Rotation paths and how fast each direction turns (degrees each step):
Each turn is a multiple of 5 degrees from 10 to 175, or 0.
Each row of a path follows its step; steps can be skipped.
Path 1:
step 9: [ 11  17  -2 -17  11  14 -19  -3  15  20  12  41   3   4 -19 -10 -16 -26
  17 -17 -55 -32 -14 -26  22 -32 -26 -22 -34   8 -22 -30 -24  10  -4  24
  13 -21  -8  -3   8  28   9  31  31 -33  14   1  12 -17   5 -11  -5   8
  -9  13  18  28]
step 10: [ -6   6  36  20  20 -12 -17  -5 -26  14 -15 -11   1   7  -5 -43 -22  15
  21   2 -56 -27 -19 -15  -8   5  -2  14 -39  20  -1 -24 -51  11 -15  24
  21 -25 -18 -23  29   3  21  33  26 -11  -4  26   1  -1 -11  11  -7  -2
  -8  -7  -6  19]
step 15: [ 18  16  -4  10  -3   5 -12   4  -1  -1  -1  35 -27   7  -1   1 -11  -1
  -5  19 -33 -21  -8 -38   3 -24 -39 -57 -37 -43   2 -35  51  11  21 -28
  -3  13 -35   7 -22  33  -3  15  15   5   0  -5   6  10 -11   1   4  -6
  14   4   8  -7]
step 16: [-13  -1  11  12  22 -22 -19   0  14  15   1  15  -9  11  -1 -10   8  25
 -20  -7 -62 -33 -21 -18  -3  13 -26   2 -45 -13  21 -11  25  -7 -17 -33
  22  25 -29   5   7  47  18  22   9 -27  -3  30   5 -25 -11  -3  26  -5
  17 -10   9 -13]
step 21: [ 20  13 -14   7 -21   4  -9 -23  37  28 -28   0 -19  -7   2 -13 -33 -10
  29 -21  19 -16 -10  -3  -2 -22 -23 -49 -26 -16 -14 -17  -1   4  40  -7
  -5  -7  -9 -39   6 -13  -3  54   5  44  19  13  -7   6 -26 -10  16 -16
  -5  17   8   4]
step 22: [ 29   5  10  -8  24  -8  14 -10   2  13 -34  -3 -12  20   4 -25 -35  -4
  32 -19   2 -34 -19 -19 -16  15  17 -16 -58 -12   8 -21   8   9  21 -15
  22  19  -3  -5   9  42 -12  39 -34  15  12   5 -13 -15 -40 -15  20  -5
 -11   8  -1 -16]
step 23: [ -7   4 -13 -12  18 -24 -30  17 -30  17 -38  28 -18  -1  -3   9 -30  24
  35   7 -14 -43  19 -23  -3  -8  17 -13 -19   5  16 -34  33   2   4 -11
   1  16 -23 -24 -20  38  19  17 -21  37  16  32   7 -16 -11 -14 -22   5
  -7  18  -6 -17]
step 26: [-28   5  42  -5   8  15  -7 -28  -4  41   0 -19  -8  29   2 -31  10  -4
  -7 -15 -14 -29  28 -34 -15  -5 -18  22 -12 -21   5 -52 -25   3  -8   7
  23 -15 -42   5   4   4  41  -9   2 -28 -20  13 -16  -8 -28 -17 -24 -16
  13   2   3  -9]
step 28: [ 17   6 -10  30 -20   2  -6   4  23  16 -19  13   9  43   9 -31  -9 -13
  -1 -22   2 -11 -39   2   5 -13  -1 -24 -32  -5  -6 -13 -27  23  15  -7
   5  25 -30  -1  30   4  34  39   4 -52 -14   8 -33   2 -25 -25 -10  17
 -26  -6  13  12]
step 35: [-40  19   8  16 -39 -19 -23   4  12  32 -17  12 -10  32 -10 -36  -7  29
   0 -17 -26 -10  -7  23  -8  -2   1  18   5 -14  32 -17   2 -16   1 -17
   5 -45 -18 -11  16  43  37  22  -4  -9  -8  19 -10  -7 -16  -8  11  -7
 -38  32  10  -5]
[ -1 -13   1   1  -2  -5  -8  -2   3   4   5   7  -8   6  -4  -6   1  13
   8   4  -1   4  -5  -1  -2  -3   5  10   7  -3  -3   2  -2  -1   7   1
   7   0  -3   2  -6  -2   5   5  -5  10   3   0   0   5   4  13  11   4
   1  -8  -3   8] => 175
[ -3   9   1  -2   5   0   2 -11  -2   2  -2   3  -1  -5 -10   4   3  -1
   0  10 -12   5  11  -8  -9  -6   7   2  -1   6   0   3  -5  -6   2  -5
  -9   2  -6   9   6   6   0   1   1   0   7  -3   2  -9   5   0   1   3
   6  -9  10   2] => 45
[ -2   1   6   1   0   0   9  -2  -1  13   1  -4   0   0   0   3   3  -3
  -2   1   3   4  -1  10  -4  -1 -15  -3   1  -4   4  -1  -1  -7  -8  -7
  -6  10   0  -3  -1  -6   1   4   3   1  -2  12  -4   0   5  11  15  -1
  10   6   3  -3] => 80
[  8  -5   9  -3   9  -8   6   1   4   3   0 -14   1  11  -5  -2  10  -1
  -3  -7   5  -5  -2   2   3  -4   4  -1 -10   1   1   8  -8   5  -6  -1
   8   7  -6  12   2   5   2  -8  -2   0  -2  -8  -3  -4  -6  -2   1   2
   6  -2   0   7] => 175
[-10   3 -15   1   0   5   3  -1   8  -4   2   4   1   7   4   2  13   4
 -10   6  -1  -5  -3  -3   5   4  -3   4   5 -10  -3  -3   0   2   2  -7
   8   3  -9  -2   2  -6   6   1   6 -15  -3  -6  -6  -8   5   2  -3   3
   7  -3  -3   0] => 35
Path 2:
step 0: [ 20  -8  29  -5   2  -3   6  -6  11 -22 -33 -23 -14   8 -32 -15  19  -9
   8  31 -23 -11 -24  15 -41  15 -33  27  12  -3  16  -4 -12  -5 -12  24
  11   7 -23   8  25  -9 -25  -1   7 -18 -12 -29  -5 -25  -9 -12 -13 -20
 -19   6  47   6]
step 1: [-36  11   5 -19  19   9  16 -10 -25  -4  -7 -19 -13   1  24  20 -27  -1
 -24 -31  -2 -37 -22  31   7 -24 -21   0 -19  -4   0  13   5 -25  -5  10
   7   9 -12 -24 -32   4  22  23  14   7  16  22  -3  -1  35   1 -11  -3
  12   2  50 -26]
step 3: [-22  16  20 -19 -35  -6 -24  13  -6 -12   0   2  -3   4  15 -13 -37   2
  -3   6  -8 -34 -15  19  -7  30  -2  42   4 -23 -11  11  37  23  -6   5
  10   6 -15  14  41  10  46 -24  18 -10  -7  16  22 -17 -21  -3  -9  -3
 -22  19   7   8]
step 5: [ 12 -58 -24  -4  23  14  23  22  -2   0  -8  17   2  16  -5  -1   6 -22
 -13 -11 -11 -23  -4  25  -8  23  18   6  -2 -19  25  -7  15  -5  39  20
 -13  46   4  22   6  11  16 -10 -18 -29 -24  25 -25  -5   1  -4  -8 -16
   2 -18  30   4]
step 7: [ -6 -27  32 -50  30  12   3 -11 -19  26  29  12 -15  -4   0 -16 -15  23
   2  -9 -24 -46  -4   0   1 -11 -23  12  12   8   4  12 -14  19 -25  17
  -5   5   9  27   8 -11  -5 -11   7  10  38  23 -40 -10  20   3   6  19
   9   0   5 -28]
step 11: [ 22 -14   1  -5   3 -14  11 -13  12  -2  -5  14   4  -8 -22 -22  20  17
  24   1 -29 -16  -3   1  13  36  30 -17  -2  -3   9  20 -48   8 -20  23
 -27  40  16 -13  26  46   4  -1  -2 -25 -14  -6 -25  18 -12  19 -13   0
 -20 -21  -5  19]
step 15: [ 25  22  -3   7  -4  -5 -38  26 -35  -3  11  12 -18  17  26   5 -14  50
  40  16   1 -20  10   3   0  -5 -21 -14  12 -11 -46  -1  15  20  -5 -12
  -4  -2  -2 -18  23  26 -21   6   9  11  10 -32   6   2  -9  17  -8 -30
 -21  -7  -1  24]
step 27: [ 33 -21  -9 -29   4  30  -4  -2 -38   1  30  11  -2   2 -15  20   2  32
  33  -3 -11   6 -32  19 -23  -6   1  -3  24  14  29 -26 -19 -21 -10   7
 -10  19  -4 -17  23 -29 -12  -1  12  13 -24 -10  17  28 -17  11 -26   9
 -16  -2 -15  30]
step 28: [ 18  14  -8   3  29 -50 -28  22 -22  14  17 -21 -39  16 -20 -24 -15 -13
 -21 -22  -7  19 -25  16   0  -9  26  35   6  -4   2  11  14 -12   1   7
  11  32  16   8  -6  29  12 -17   2 -14   8   5  41  -7  26  13  -7   6
  -6 -19   6 -13]
step 29: [ 12  13  11 -28  -2   7  24 -23  44   0  14   1 -26 -30 -29   0  18  -9
  12  14 -22 -29   1 -35  29 -20 -13  -6  10  11   9  19 -16 -23 -13   0
  12  48 -37 -11 -18   0  -7  17 -16 -32  -4  -5  24   5   5   8  10  -7
 -15  12 -12  10]
[ -6  -2   7   3  -7 -15  -1  -3   9  -7  -4   2   2   0 -10 -12   2  -5
  -7   8   0  -2  -4  -3   9   3  -6  -5   7   2   2  -4   6   5   7   0
  -1   4   8  -2   2   6   3  -6   0  -8  -8  -5   3  -2   1   6  -5  -8
   5   4   2   9] => 125
[  0  -8  -2  -7   4 -10   2   3  -1   4  17  -2   3   0  -2   6  -3   0
  -6   8  -6  -7   8   1  -3   2  10   3   8   7   5  -5   2  -9  -5   0
  -6   2   4   2  -4   1   4  -9  -3   4  -8   7  -5  -5   4  -6   0   5
  -1   8 -11   4] => 20
[  7   0  -1   5  -4  13   5  -1   4   0  -4  -8   2   7  -2   5   8  -7
 -10  -2   0  -3   2  -3  -6  -4  -3   2  -3   8   5   8   9 -10   3  -2
   5  -1  -3   2   0   2   6   0  -9   9  -5 -11 -10   2  -1  -2  -4  -6
   6  10   6   1] => 85
[ -2  -6   2  -3   8   0   5   3  -5   8   1  -3   5  10   3  -6   5  -4
   5  -3  -2  -4   7  -1   6  -2   2   9  -2   0 -10  -5   5  10   0   8
   9   0   1   7  -3   3 -10   5   4  -1 -11 -12   8  -1   2 -10  -4   2
   9  -3  -3   2] => 140
[ -1  -4   0   7   2   0  -5  -5   9   1   1   7   3   2  -1   0   5 -12
   0   4  -7   9  -4  -2 -12   2   1   2   7  -5  -4  -3  -4   3  -8 -10
   2  -2  -5  -6  -2  -4 -14   2  -3   6  -3   4  10   9   7  -2   3   2
   0  14   7  -1] => 175
[ -9  -8   3   1   2  -5  -6  -1  -4   5  -1   4  -1   5  14  -1   2   2
  -4   0  -8  -5 -15  -5  -5   1   8   1  -6  -7   3   3  13  -7   6  -5
   6  -5   2   4   0  -6   6  -2  -2  -4  -3   6   5  -2  -7   5   1   1
   7  -4   3  -9] => 160
[  2  -3  -2   2  -3  -6   0   3 -16   1   6   5   8  -2   1  -9  -3  -5
   5  13  14   8  -6  -5  -8   0  -8   9  -7  -2  -1   4   1  -4   2   0
   2   5  -1   2   0   7   2  -4  -9   2   7  -7   3  -5  -3  -9   3   1
  -8   0   2   3] => 115
Path 3:
step 2: [ -7  11  13  14   5  10  20 -34 -21 -42  39 -20  -8 -22  61 -11   9 -28
   1   6 -26   3  -4  17  10   1  16   7  -2 -13  16  27   3 -22 -34 -23
   1   1 -13   4  13 -11   4  -1 -13  37  -6  13   1 -46 -16  13  29 -16
 -27  32  11 -13]
step 4: [  6  32   9  -6  37  12   2   2  24  -1 -23   7 -30   7  -3  14   3   1
  16   6  27   8 -45  12 -14  10 -28  -3  30   5   1  -2 -13  23  42  23
   4  11   4   7 -55  16 -23  10 -10 -19  16   6  13   4   6  15 -30  18
  50 -42 -17 -16]
step 9: [-48  -1  14 -31  27  18 -18 -28  17  -4   7  -3  27  -7 -21   9 -16 -19
  -6 -31  42 -28   8  14 -23  15 -13  18 -32  -8   9  16  11  -2  21 -17
  -1  27  -3  -5 -16   5  20 -30   2  -3 -27 -45 -52   3  20   1   2 -11
 -11  17  18 -20]
step 15: [ 24  14  33  -2 -31  25  16   3  13   3  15  16 -37  -8  14  16  10  24
  -5 -15 -20  -9  -5   4 -30   3  13  -3  -2  13 -20  29 -17  14  -5   1
 -41   7  -7  -6  35  11 -24  -1  58  14  -9  11   0 -42  12  40 -20 -44
  -1  -1  -9  12]
step 21: [  1 -34  25  23  33 -40 -15  -5  -5  -6  32 -23  -7 -25  -2  19  -5 -54
   2   3  19   3 -30   6   6  -3 -22  -4  -1  -7  -1  21   1 -11  17  16
  32 -46 -47 -13 -17 -27  47  -8  12   2 -14   6  -5 -13  -9  26  -3 -16
  -9   4   3  -8]
step 23: [ 19  46  25 -16 -44  15  -4 -35  12  18 -23  -3 -30   3  13   8   7  58
  14   2  -2   9   3  -5  -1   0   1  -8   0  -6   4 -15  23  18  23  -6
  -1  21  -4 -15 -17  37 -22   9 -26  13 -15  45  26  18   9 -17 -13  27
 -30  -6 -19 -15]
step 25: [ -1 -33 -19  17  22  -6   8   8 -24 -21  46  10  19  22  -6 -37 -15 -21
 -19   5 -26  -4  10 -20 -27  -3 -44  -6  -9 -12  26 -18  19 -36 -16  28
  28  11 -37  -9 -21  -5 -13  13  20   1  14 -23 -10  20  14  -9  28  -7
  30  -2  30  -9]
step 27: [  1  35  31 -11 -13 -30   2 -43  19  -5   1  19  22 -19  19 -13  22  11
  16 -13  37  -8  23  22   4  11  16  24 -20  -2  10   5 -34  18  -4 -23
 -21   2  25  30   2 -15 -20  22 -44  -3 -17   9  -9 -23  22  56  -3   1
  -7  -2 -12 -12]
step 31: [  8   3  -2 -19 -31  15 -47  21  -9 -20 -14  28  35   6 -14 -38  27 -11
  27 -40 -30   8  14   6 -14  -3  38  15  21  -2  -1   7   5   7   3 -19
 -17  -3  16 -11   5  11  -5  31 -11  11 -35  -2  -6  36  16   1   4 -28
 -16 -24 -43  -2]
step 35: [-10 -13 -21  -2  -5  -2 -15   1  -5 -28 -45 -31  -1   1 -17  21  30   0
  -7  -1  11  15  26  21  20 -25  19 -19   0   8 -16 -17 -19 -14  19   2
  17 -21  53   3  -3  17 -48   0 -37   7  -3  -1  10  29 -34  16 -11  17
   4 -16 -29 -38]
[  2   2   5   1   6   4  10   0  -8   1   4   2   2  -3  -6   4  -1  -6
   1  -3   8   4  -6  -6  -4   4 -17   0   6 -10  -3   2   1  -5   7  -2
  -2   4  12  -1  -1 -13   5   0   8  -2  -2  -3   5  14   2   1  -1   8
   3   4   0   6] => 90
[  5  -1   8  -3  -7  -5   6  -2  10   4  10  -2  -3   6   2  -3   1  -1
  -3   1  -5   1  -8  11   0  11 -12  -8  12   2  10   6  -9   0  -2   1
   6   6  -2  -7  -4   6   1  -4  -2   7  -9  -2   2  -2  -3   5   7   1
  -4  -6   1   0] => 170
[  1   0   4   2   3  -4 -14  -3   7  -3   3   3  -1   0  -7  -1   4  -3
 -11   4  -3  -6   0   1   6  -5   4  11   6  -8   5  -1  -7  -4   4  -5
  -8   8   3  -6  -1   5  -7 -12  -5   0  -3   8   3   5   6   0  -9   1
   7   9  -6   4] => 95
[ -1  -5 -13   6  -4  -7  -2  -7   2  -9  -8 -10  -7  -5   9  -1   6  -1
   0   5   4   0  -6  -4  -1   4  -1   1   1  -7  -9   9 -12   4   0   3
   1   1   1  11  -1  -2   1  -3 -10   2   0  -4  -7   2   5   3   4   6
   9  -6   4   9] => 45
[  7   7   5 -10   5  -3  -6  -8   4   2  -7  -1  17  -4  -4  -3   1  -6
  -5   1   8  -7  -1  -4  -3   7   3  -6   0   1   5   4   6   7   5  -7
  -2  -2   3  11  -3   7   2  -2   0  -2   1  -3   1   3   0  -3  -1   4
  -3 -16 -10  -3] => 80
[  3   3   0   6   6  -5   8   4   9  -1   4   5   0 -13  -8   0   7 -17
   0   5   1   3   6   1   1  -6   1  -3  -5  -3  -4  -7  -4  -6  -2   9
  -1  -7  -2  -3   2   7  -2   6  -3  11  -7  -5  -2   6  -5  -9  -3  -1
  -1  -8   2   5] => 100
Path 4:
step 3: [-17 -28  -7   4 -37 -37 -44  -1  13 -18   9  -8 -21 -17  35  -8 -19 -40
  14  16  11 -17 -11  27  -9   7  -1  11  25 -18 -16 -20  25  11 -13 -21
   0 -10  24  21 -35   5  17  18   1 -27  51  -9 -12  -6  -3  -1   1  13
 -27 -12   3   2]
step 5: [ 31  15   5  14 -13  47 -25 -16  28 -15   3  25  18   0  29  -2  18  32
 -10 -13   7  22 -14  15  -5   6   5  -7 -26  11 -38 -40  -5 -11  58 -10
 -27  -3 -17  23  -1  21  14  14   0 -12 -13  -4 -18  11  -4  -4  17  18
 -25  -2 -18 -30]
step 6: [-10   4 -13 -35   9  -2 -15  10 -21 -41  -9  19  32  25  -5  32   5  -3
 -28  -2   6  -4  32  12  -9  -1  -8 -10 -23 -22 -30  16 -12 -42 -17   1
   5   1 -36 -33  -8  22  -1 -13   2  11 -23   2 -20 -22   4 -21 -11  14
  55  23  10   5]
step 16: [-49  25  22  20 -15   6  11  16 -34  17  42  10  -1  26  48  20 -12  23
 -27   4  -8 -16  12  -3 -14 -12  17 -15  -1  14 -14   9   5  12  -4  25
   9 -10   3  23  36  -6  28 -47 -18  23 -18 -10  25  -2 -25   7   0  13
   4   0 -11  -3]
step 17: [  7  12   4   1  10  18 -12   5   7  18  25  -2  35 -29  20   3 -31 -19
 -10  -4  24  30  -4  21 -16 -24 -12  32  -6  24 -43   5  14   3 -35 -18
 -13  -2  19   0   2 -13   8  67   4   4   8  -6  -6   2 -25   0 -17  16
  -9  37  20 -29]
step 18: [  1 -10 -47  -5  -8  -1  33  17 -21  -3  -8  20   4  30 -20  34  12  20
 -16  -5  21 -43  -9   7  -9  -8 -17  13   5  -6  41   3  20 -20  -4   0
 -20  -3  21 -19  -7  -2  15  21   1  23  38 -15  20 -15  22 -11  42  44
   8  19  16   1]
step 21: [ 29 -25 -20 -10 -23   9   8  27   2  -6  10  16   7  15   3 -24 -14  17
 -39 -31 -16  62 -11  -6  11  23  -6  25  -3 -10   3 -13 -27   6 -17  -8
  41 -12 -13   6  19   3  33   2   1 -20  14  11 -12  18 -24   2 -47 -25
  -2  -6 -22 -11]
step 22: [-19 -30 -29  37 -11  18   7  -8   8  -9   3 -39  -8  59   2  -4  14 -38
   9   5  -7   7  25 -10  25   9   9  17  -8 -15 -20  -3  -6 -20 -13 -15
 -14   2 -26  19 -12  14 -21  30  -1  25   3 -28  16  12  47 -31 -20  16
   7  -8   9  -6]
step 25: [-15   7  15  -3  -6   7  -4  -7  21   9   9   1 -38 -38   0  27 -19 -27
 -15  14 -34  12  -1 -24  -5  -7  -4 -10  12  20   5   7 -40 -30 -14  -7
  14  19 -15   7  39  28 -15 -15   2 -28 -17  43  -7 -13 -44  17  11 -20
  41   9 -10   0]
step 35: [  3  15 -28  21 -29  -6  14 -14  32  12 -26   1 -25  11  -5  -4  -2  25
  -6 -16   8   8 -45  25 -32 -19 -24 -24  18 -13 -11 -23 -14  14  22  19
  14 -32   3  29  -2   2  26   5 -60  -1  -7  20   0 -16 -21 -15 -10 -17
  -5  17 -24  -6]
[  2   6  -7   5  -1  -2   1   4 -10   6  -6  -1  -2  -5  -8   9  -1   0
  -7  -4  -7  -5   9   1   4  -6  -4  -1   9  -4   7   8   1  -7   1  -4
  -4  -1  -2   4  14   7   9  -9   4   6   1  -1  -4   4   2   0   7  -9
   0  -4   1 -10] => 155
[ -7   7  -2  -3   8 -15  -4   1  -2  -2  -3   4   9  -5  -2   3  10   4
   1  -2   1   2   3  -7   0  -5   3   2  -8   7   5  -6   0  -1   7  -2
   8   4  -9   7  -8  10   1  -9   6  -5  -7  -3   0   6  -3  -1   1   4
  -3   3  11   8] => 80
[  6   1  -1   0  -8  -1   5 -13   2   0   2   3  -2   5   0  -3  10   7
  -8   3   0   1  -1 -11  -9  -3   2   0   2   6   8  10   1 -12  -5   8
  -1   3  -1   0   8  -3   0  -6   4  -5   6  -8   6 -11  -8   3  -2   4
   5  -3  -3   9] => 155
[ -9   3  -1   3   7  -4  -3 -12  -4   0  -8  -5   2  -7  12   1  -7  -3
  -4   8   1   0  -3   3  -4   6   3  -1  -1   0  -4   9   7  -8  -4 -12
  -9  -1  -8  -2  -2   7  -7   1   8  -1   7  11   1  -3   3   3 -10  -1
   2   3  -2   0] => 130
[  0   3   1   4  -2  -2   6   1   0  -7   5  -5  12   0  11   4   3   4
   5   1  -8  -3   1   9 -10   2  -9   4   1  -1  -1   9  -1   4   1   4
   3   6  10  -4   3   4   8  -1  -2   0   4   4  -7  -2  -1   4  -1  16
  -9  -6  12  -5] => 25
[ -2   8   1   3  -2   8  -7  -7 -12  -1   7   3   9   6  -2   0  -5  -7
  -2   1   5   9   7   3   5  -3   0   5  -1  -4   4  -2   1  -4  -2  -3
   9   6  10  -3   5   1   2   4   3  14   0 -10   3   1   7  -4 -12   1
  -2   7   3  11] => 70
